Families of rows that turns and mirrors carry onto each other, the same ones carrying the whole set onto itself: the rest of each named row's family, in list order:
4 families of 8 rows:
feki: [  7 -21 -27  12  12 -24 -17  15 -16 -16 -28]
Tegi: [  7 -16 -10   9  17  -1  -4  35 -27 -18 -30]
nize: [ -7  -6 -10   3 -16  -2   9 -14 -17   5  47]
subas: [  2 -11 -17   0  36   3  -5  36 -27  -9 -14]
kasa: [ -1 -22 -38   5  20  -8 -24   3 -19  -7 -28]
zaler: [ -5 -13 -16   1 -30   8  -5 -28 -12  21  21]
Zel: [ -6 -15  -8   3 -11   9   1  -6 -29  20  51]
Zinug: [ -2 -13 -32   6  32 -21 -12  18 -20 -16  -6]
tib: [  7  -7   5 -11 -24  32   1  -8 -18  27  14]
gise: [ -1 -14 -35  23   2 -26 -26  16 -25 -15 -15]
niro: [  6 -17 -28  23  -4 -11 -25  21 -12 -13 -29]
sok: [  5  -1  -8  -8 -16  11   3  -1 -25   5  52]
Fakik: [ 19 -24  15  -6 -14  21   8  -1 -40  19  26]
lafep: [ 20  -9 -12  10   1   2 -21  33 -15  -7 -35]
Pori: [ 12 -20 -18   7  10  -2 -17  19 -23 -14 -41]
nok: [  2 -27   5   7 -11   3  12  -1 -38  10  44]
Pemen: [ 22  -2 -12  11  13  -5  -8  40 -23 -25 -17]
gavu: [  3 -18 -22   0  24  14 -17  21 -25  -1 -36]
lupu: [ -4 -11 -21   1 -30  10  -7 -18 -20   7  42]
gegu: [  5   1   9  -9  -9  20  15   6 -24  13  38]
Gafu: [  2 -16 -17  14  18 -23  -8  32 -19 -21 -16]
zepab: [ 11 -15  -5  -9 -19  27  -8 -16 -30  28  27]
Dozo: [ 15 -32   3  -4 -25  11  -8 -15 -29  32  17]
boses: [  2 -17 -13  -3 -20   7 -10 -20 -23  28  39]
Tibal: [  4 -10  -1  -3 -12  29   4  -2 -37  20  40]
Par: [  0 -36  -6   9 -23  -7  -3 -16 -26  22  35]
Rete: [  7 -11 -27  24   6 -19 -11  25 -20 -30 -11]
lik: [  6  -2 -19  17  17 -19 -10  37 -36 -23  -3]
fivo: [ -1 -12 -11  -4 -34  29 -14 -11 -17  23  24]
mize: [ 10 -13 -22  11  -4  -3 -32  19 -27   0 -39]
vas: [ 17  -2  -6   6  12   4 -16  40 -36  -9 -25]
rotim: [  8  -2   4 -13 -20  30  -4   8 -21  21  34]

The rest of the family of niro: sok, lafep, Pemen, lupu, Rete, fivo, rotim
The rest of the family of feki: Tegi, Zel, Pori, Gafu, zepab, boses, Tibal
The rest of the family of nize: zaler, tib, gise, gegu, lik, mize, vas

